In the rows, 128 means zero.
One turn sends every row of this set to another row. A few are shown first. Where does it send the rows asked after them?
J_981: [121 158 114 117 138 120 131 118 137 155 162 126 119 128]
J_759: [147 126 126 111 111 103 131 176 148 114 142 157 113 111]
J_33: [140 136 160 139 157 112 143 169 114 108 185 170 123 101]
J_597: [114 126 121  91 129 121 112 147 103 133 136 129 125 123]
J_277: [127 117 128  98 129 125 125 167 149 120 172 140 126 137]
J_406: [128 138 111 104 126 118 113 151 141 137 127 149 154 110]
J_901: [135 170 170 130 125 122 134 157 116 115 191 157 121 101]
J_70: [136 163 143 170 133 113 143 129 122 123 164 162 122  84]
J_26: [130 128 115 109 136  98 122 141 138 147 116 158 126 103]
J_167: [144 142 102 122 128 111 100 145 132 131 129 134 131 100]
J_186: [107 107 119 111 134 122 112 131 130 124 147 122 130 118]
J_755: [140 162 133 116 119 114 137 142 167 135 154 151 114 132]
J_900: [126 181 138 130 135 115 132 137 103 147 180 149 141  84]
J_229: [134 161 164 155 143 110 136 127 130 128 158 172 121  87]
J_746: [131 156 130 128 107 125 118 133 143 138 126 132 109  99]
J_532: [107 121 158 122 137 125 126 158  96 112 188 149 137  96]
J_130: [140 175 152 140 132 131 146 156 110 121 191 160 127 114]
J_907: [125 140 102 115 121 113 130 151 139 142 115 145 133 107]
J_575: [144 122 124 116 135 130 111 163 135 117 168 127 101 132]
J_326: [116 133 153 126 162 114 130 149  87 112 187 145 132 100]
J_298: [127 123 162 138 151 115 145 162 131 117 180 185 135 106]
J_384: [116 150 152 151 150 129 138 122 101 135 184 142 110 101]
J_252: [145 162 117 136 126 119 144 136 158 129 156 148 116 135]
J_106: [121 143 139 158 128 106 144 150 110 129 146 188 132  84]
J_328: [141 113 127 130 126 125 124 159 163 123 132 155 119 112]
J_188: [120 149 141 132 161 105 124 140  88 128 157 158 152  80]
J_419: [123 141 139 122 108 131 125 136 139 118 160 117  94 125]
J_268: [135 120 160 137 137 104 139 165 112  94 173 170 113 103]
J_926: [139 161 110 134 106 121 124 139 139 138 144 125 117  95]
J_87: [115 163 125 103 128 117 124 118 137 142 151 131 127 135]
J_544: [130 139 151 140 130 121 126 166 115 123 148 179 151  72]
J_117: [114 133 154 107 154 111 130 149  83 112 177 159 136 122]
J_603: [119 119 119 106 124 120 141 160 139 121 162 130 107 139]
J_724: [124 111 130 107 134 110 134 147 131 106 158 144 110 147]
J_148: [145 150 148 146 152 108 134 164 112 122 153 177 140  75]
J_636: [100 151 132 126 130 106 134 145  85 140 165 166 148  88]
J_970: [112 153 166 142 151 115 132 113 106 119 179 148 120 107]
J_176: [104 125 106 104 129 115 129 137 120 135 139 121 124 125]
J_973: [134 149 126 129 115 145 130 146 129 129 165 116  99 128]
J_103: [104 134 143 128 154 108 126 130 102 130 159 168 161  92]
J_450: [116 131 146 124 151 108 118 139  86 136 139 160 134  78]
J_968: [142 146 147 123 141  91 134 165 120 128 152 188 139  82]
J_871: [125 130 107 105 152 108 105 131 126 136 160 125 126 130]
J_452: [125 143 152 137 127 120 152 175 109 121 182 186 123 111]
J_683: [138 127 117 122 119 116 144 169 158 127 135 151 109 121]
J_710: [124 181 157 126 130 121 120 137  98 134 164 152 141  85]
J_137: [160 138 114 128 140 113 120 157 157 123 143 158 119 128]
J_492: [ 96 123 149 137 140 117 143 143  90 127 186 160 116 107]

J_907 goes to J_33
J_406 goes to J_298
J_755 goes to J_970
Now find these:
J_575 goes to J_636
J_117 goes to J_26
J_926 goes to J_130

